Each row is where one point has got to under a steady rotation. How many steps took it there?
The counts run from 0 to 419.
[128  85 148 109 158 155 163 127 128 170 149 136 165 167 156 106 162 171
 136 100 162 127  95  96 104 133 148 137  95 128 125 115 178 172 153 119
 104 127 107 100 107 138 121 184 145  98 145 147 128 108 116 153 117 140
  95 121 145 147 128 166 122  98 142 120 156 105 117 177 116  86 146  93
 149 128 150 114 135 146 137 152 149 173 117  58 103 170]
129
[134 116 127 124  97 137 121 127 143 151  87 138 155 121 196 120 104  96
 134 149 120 174  88 154  84 157 136 100 135 149 115 151 110 130 118  74
 170  87 117 148 154 133 127 156  41 120 153 164 130 100  86 144 120 133
 127  87 127 143 136 161 143 131 132  99  78 100 115 130 138 149  98  87
 115  88 122 131 119 133 111 178  97 113 162 122 135 100]
116
[123 134 130 103 176 142 107 153 154 138 151 119 114  88 178 108 139 125
 148 112 140 117 129 109 126  85  97 168 120 131 184 119 179 142  78 122
 130  95 159  87 125 127 165 159 136  95 164 136 109  86 132 152 118 133
 120 147 185  74 126 163  76 102 115 115 137 135 124 191 112 148 134  97
 142 163 150 120 122 159 141 138 154 124  77  98 129 134]
90
[126  95 115 136 154 140 105 111 134 166 146 110 140 127 201 102  86 143
 123 113 101 125 104 123  96 146 158 126 114 138 114 108 184 106 115 101
 173  83 134  97 132 134  91 141 104 104 138 199 105  79  92 113  89 140
 120  89 122 144 136 144  97 117 153 120 156 149 130 153 121  89 118 108
 159 134  94 144 119 149 115 183 147 129 155  78 137 137]
400
[134 186 151  95 133 140 137 121 127 126 100 134 129 135 179 129 167 109
 137 137 156 162  77 145 104 138 110 125 117 159 130 127 108 156 103  97
 104 116 153 143 165 121 181 183 139 153 164 103 133 165 135 119 172 125
  92 155 163 116 123 140 128 115 148 106 142 116 132 182 150 165 129 116
 130 110 170 122 148 158  93 166 108 175  86 140 110 156]
235
[132 125 142  89 160 119 135 165 122 166 151 114 103 107 176 101 157  85
 130 107 126 147 110 186 121 113 104 150 103 130 168  94 155 141  63 125
 134 114 140 135 160 136 150 190  90 132 152 133 116 124 109 164 135 134
 111 150 158  69 145 173  95 119 131 122 136 179 111 150 133 199 139  98
 105 137 122 142 156 172 108 151 138 116 111 147 136 136]
239
[163 184 138 118 126 107 120 109 141 103 111  97 147 167 105 138 118 131
 150 177 111 165 120 143 115 167 111  94  78 153 129 126 109 129 119  87
 120 129 142 145 161 115 144 125 126 115 158 147 111 178 144  93 125 144
  74 143 194 136 145 102 144 114 170 125 172 128 120 179 145 127 168 127
 148  89 155 153 147 164 101 170 128 162 103 162 121 120]
351
[156 107 131 144 103 101 134 126 165 147 127 133 147 174 154  94 209 148
 179  98 129 105  59 126  81 124 139 136 140 177 130 122 150 163  94 100
 131 106 123 178 128 141 134 166 143 143 168 177 161 150 126 146 155 120
 139 150 140 136 101 141 115 121 105 127 147 141  87 156 134 139 119 125
 120 125 191 152 156 152 132 173 111 147 141  81 147 126]
229
[134 150 145 137 162 147 129 107 127 160  97 136 136 113 192 147 107  92
  92 158  87 147 101 202  98 147 148 118 114 160 178 135 127 113 100 116
 152 120 182 152 178 116 124 127  84 116 122 143  95 140 114 108 136  93
 109 126 174 127 125 137 131 102  92  97 129 113 139 170 150 172 158 135
 111 115 120 175 135 152 130 132 123 143 121 177 124 111]
295
[131 101 155  87 114 132 135 159 115 162 155 108 106 122 147 153 109 124
  82 162 147 102 118 129 132 130  99 105 105 125 133  90 134 156 115  68
 151 113 113 130 118 126 129 180  94 139 174 129 132  62  98 169  81 100
 117  79 133 126 149 153  96  96 130 155 128 104 115 141 149  80 162  89
 128 106 105 128 140 130 146 159 113 137 159  70 140 132]
216
[132 161 175  99 116 152 135 135 114 136  99 122 124 111 156 164 144 114
 102 164 161 139  95 133 121 105  93 103 141 162 145 112 103 175 110  74
 148 102 155 164 130 124 195 191 120 137 196  95 148 110 129 146 141  81
 141 116 163 112 128 148 114  96 104 132 109  69  98 173 150 146 139 112
 111 103 156 101 151 148 139 139 111 152 122  92 119 122]
26
[123  99 149 128 189 166 146  89 101 177 115 132 184 172 166 117 152 147
 111 115 155 155 106 118  99 126 138 128 108 144 122 116 171 169 156 124
 147 111 136 131 104 113 142 184 149 111 158 134 122 109 101 137 135 129
  97 103 140 149 129 175 149 105 149 120 141 110 106 173  98 105 138 124
 126 123 107  83 158 131 124 142 181 168 113  62  92 158]
127
[124 158 151 105 189 162 125 128 142 127 115 110 133  98 174 134 132 116
 127 144 157 159 139 125 118 106  84 139 123 135 177 141 145 137 108 110
 105 110 164 103 135 112 203 170 119  98 169 105 107 124 143 140 130 121
  96 152 194  99 128 155 113 104 131  96 129 108 130 202 111 146 131 106
 123 143 157 117 119 149 124 122 147 154  52 133 109 140]
88
[145  69 156 127 141 126 170 112 132 170 119 114 172 200 143  99 148 131
 115 140 129 144 102 158  84 172 139 102 103 131 129 130 155 148 162 115
 120 144 114 162 140 129 107 157  72 104 150 172 106 133  89 159 129 126
  82  90 145 180 130 161 184 110 130 113 128 110  92 126 110 100 155 103
 112  86 124 140 159 142 142 150 130 146 144 120 102 129]
317
[120 141 123 121 151 168 136 122  97 152 109 149 188 111 178 141  91 129
 128 152  85 213 116 162  96 144 121 122 108 127 148 141 126 140  95  91
 181 100 166 103 154 130 160 159  94 128 126 131 146 131 143 117 128 148
 103 139 167  89 154 126 126 145 176 105 112 154 141 175 147 149 117 126
 110 125 145 133 118 138  80 142 152 173  74 125 141 120]
149
[130 145 147  88 113 158 117 135 119 130 123 121 129  99 167 147  96 145
 116 147 154 132 106  99 123 133 133 106 106 135 105 105 123 158 116  66
 158  91 108 105 115 129 124 187 119 111 168 137 134  60 100 133  86 129
 126  74 139 134 142 145 101  85 146 137 134  70 128 166 160  95 147  87
 163  89 114 110 112 146 125 178 112 157 153  73 126 138]
214
[120 158 118 125 143 157  98  94 143 119 134 101 114 111 199 141  65 128
 109 181 135 152 123 111 110 131 107 126 123 155 126 148 141 114 108  72
 151  97 160  94 129 110 171 144 132 143 162 141 107 113 135 103 111 128
  88 117 145 125 142 116  95 114 195 117 144 132 154 176 125  62 131 100
 150 140 127 126 114 115  88 169 132 166  89  99 129 154]
3
[156 117 141 128 147 108 123 156 145 135 124 110 158 137 118 107 122 102
 145 145  81 178 129 183 110 145  92 104 104 135 166 117 146 124 106  94
 148 104 136 159 152 137 152 116  67  93 163 170 121 124 114 148 119 140
 114 122 197 113 148 138 141 144 118 116 121 153  87 134 105 170 131 108
  87  98 122 147 151 176 130 136 138  82 136 165 146  67]
356
[144 144 112 154 161 108 102  97 110 148 148 104 132 146 139 154 108 148
 132 125  93 119 117 141 115 139 140 120 108 184 130  78 168 114 116  70
 159  79 151 129 124 114 125 119 164 136 158 183 139 138 122  98 103 147
 122 124 142 141 131 111  87 137 174 154 183 168 134 160 132 100 144 154
 139 137  98 147 153 161 118 167 163 163 155  92 167 123]
251
[154 134 123 135 130  98 140 101 125 147 113 119 135 175 136 154 115 115
 129 171  94 157 114 192  89 191 123  96  90 161 131 125 106 105 125  81
 118 124 146 151 177 120 121 121 103 148 149 157 120 188 128 105 133 137
  66 129 151 161 133 110 148 125 183 121 154 153 135 136 135 118 154 130
 125  96 125 182 153 141  93 161 123 165 122 176 135 128]
349
[128 123 142 145 130 162 115 119 112 162  89 124 166  94 201 129  73 106
  90 143  90 166  99 153  99 141 131 105 144 154 135 128 134 126 128  77
 190  70 142 130 146 140 159 138  66 114 156 162 142  84 101 136 117 128
 145  75 148 147 144 144 120 136 126 110 111 104 119 145 112 132  85 114
 108 104  95 109 139 151 110 140 122 130 152 105 145  86]
210
[120  63 108 158 185 128 135 110 131 186 147 129 140 134 177 147 123 120
 118 140 110 124 131 145  93 109 103 141 150 144 191 145 180 131  93 102
 155  96 177 118 126 111 150 140 117 146 152 150 118 123 133 155 121  94
 109 135 143 107 109 157 102 132 133 122 111 162 118 153 101  94 138 133
  81 170 131 162 132 105 142 122 167 143  83  72 152 138]
187
[151 173 180 117 133 166 128 123 153  97 110  93 159 116 165 100 100 135
 113 171 119 181 104 123 122 140 108 103 108 130 146 149 138 127 116 115
 142 118 159 129 155 137 166 134  92  99 146 156  86 129 137 109 131 119
  98 128 209 116 161 109 137 101 107 103 160 109 113 194 119 124 140 115
 129  98 177 122 129 177 117 145 115 145  95 150 119  97]
204
[136  75 131 126 146 135 162 102 129 180 123 155 178 185 131 123 170 169
 149 117 136 128 106 122  93 151 156 118  97 131 126 110 152 173 142 124
 150 123 122 137 122 137  75 192 138 100 139 163 123 113  95 134 107 123
 104 100 131 147 118 177 160  88 128 134 130 105 111 162 138 101 179 112
 140 114 136 137 134 127 153 157 154 163 146  59 108 138]
222
[132 152 122 122 107 136 119 122 158 108  69 143 190 131 124 142 125 141
 181 161 120 187 117 109  84 148 101  93 124 153 132 159  94 156 127  59
 140  89 134 124 131 124 178 138 114  93 175 140 170 126 144 127 122 148
 125 124 177 139 122 144 146 134 144 104  92  85 114 174 135 141 109 110
 131  96 173 125 111 137 119 155 120 152 108 114 135  92]
266
[134 153 165 100 128 141 124 130 122 129 107 127 123 110 157 148 156 114
 117 136 158 133  96 123 128  91 102 118 138 157 146 105 117 176  87  90
 166  94 156 171 116 130 178 202 144 129 194 107 145  96 120 147 135  85
 151 125 165  89 127 159 111  97  92 142 113  82  95 178 155 152 143 115
 119 115 137  91 152 153 141 148 119 137 122  73 121 130]
27
[149 110 134 101 138  98 144 150 140 143 161  84 128 175  83 133 119 131
 132 165 132 134 137 138 123 168  79  99  58 117 141 101 142 140 140  87
 106 136 100 126 134 119 118 135  89 114 178 149 109 121 113 151  80 140
  62 115 171 136 151 140 144 114 182 154 156 143 119 133 120  76 183  87
 132  95 115 156 151 141 136 164 139 140 134 122 125 124]
162
[142 104 125 128 150  96 110 121 154 142 173  81  85 135 164 128  96 120
  97 154 117  95 122 149 124 135 113 119 109 141 141 102 168  96  92 102
 157 107 139 142 131 120  99 136  97 134 169 182  75 101  95 133  85 109
  95  99 137 120 143 139  98 105 149 142 158 160 119 142 117  78 175  98
 140 135  82 175 143 145 126 179 130 111 154  98 133 135]
7
[111  69 137 116 167 147 155 132  96 208 118 155 151 131 181 129 158 109
 117 121 134 152 112 174 100 126 138 124 119 127 155 122 147 165 103 118
 167 115 148 140 127 119 120 212  83 123 141 128 135  94  91 170 128 109
 122 103 120 103 124 201 145 114 133 112  78 121 116 146 136 152 152 104
  91 127 111 129 130 127 143 144 143 135 128  79 105 143]
31
[133 136 107 126 166 114  88 111 126 140 112 111 128 132 138 175 121 120
 135 130 149 113 132 127 114 104 110 123 123 180 138  98 143 133 122  58
 162  54 135 154  96  95 159 146 165 105 204 132 140  92 105 139  94 134
 140  96 143 141 109 170  97 123 148 142 113 103 125 171 115 116 141 121
 133 131  75  96 142 149 150 143 172 127 154  62 131 113]
367
[128 141 131 106 132 145 151 163 115 162 114 130 178 103 171 106 100 122
 139 128  78 192 113 174 103 172 138 117  80 122 151 121 137 140 119  94
 137 105 125  88 169 153 133 141  54  95 116 148 141 112 129 133 114 171
 103 120 177 127 148 139 121 135 140  89 138 144 135 154 139 171 113 102
 121  93 138 164 116 174 102 139 126 161 128 169 144 101]
54
[130 136 114  90 115 137 109 177 150 127 116 112 143  87 144 125  94 129
 152 141 129 157 124 117 108 144  97 116 103 116 134 117 124 150 130  67
 115  79  92  80 126 131 160 147  79  81 181 132 161  62 125 167  86 174
 115 106 165 134 138 160 110 123 159 116 107 103 129 144 123 126 112  64
 144 104 131 122 106 158 128 160 118 131 137 115 153 103]
362
[146 104 133 133 141 103 127 128 138 165 173  93  85 133 147 154  89 115
  81 165  90  76 117 164 117 143 115 114 122 154 167  98 148 102 106  80
 137 125 149 130 148 125 116 114 104 161 160 162 100 119 128 132  89  76
  93 116 153 134 127 111  89 103 126 142 174 143 130 149 130  57 171 124
 120 130 124 195 146 135 141 149 115 157 137 116 153 127]
101
[137 133 119 131 166 124  89 121 119 139 113 111 123 116 136 169 121 109
 124 143 140 120 137 134 114 109  88 124 144 178 140  99 145 135 124  51
 154  55 136 144 100  88 190 139 147 119 224 128 156  84 120 145  95 125
 142  94 154 142 115 157  94 125 148 139 110 109 107 153 103 109 121 121
 114 130  82  99 150 136 135 143 157 127 144  75 156 109]
366
[132 138 105 135 162 114  94  81 111 138 113 104 151 163 139 160  94 139
 139 161 117 163 121 145 107 158 122 103  93 163 105 115 134 110 117  76
 166  80 148 138 128  95 130 148 155 124 165 166 114 138 109  89 100 160
  96  99 134 150 141 139 129 136 214 144 143 155 133 150 133  98 149 133
 141 123  80 129 146 140  99 175 172 151 136  87 130 140]
158
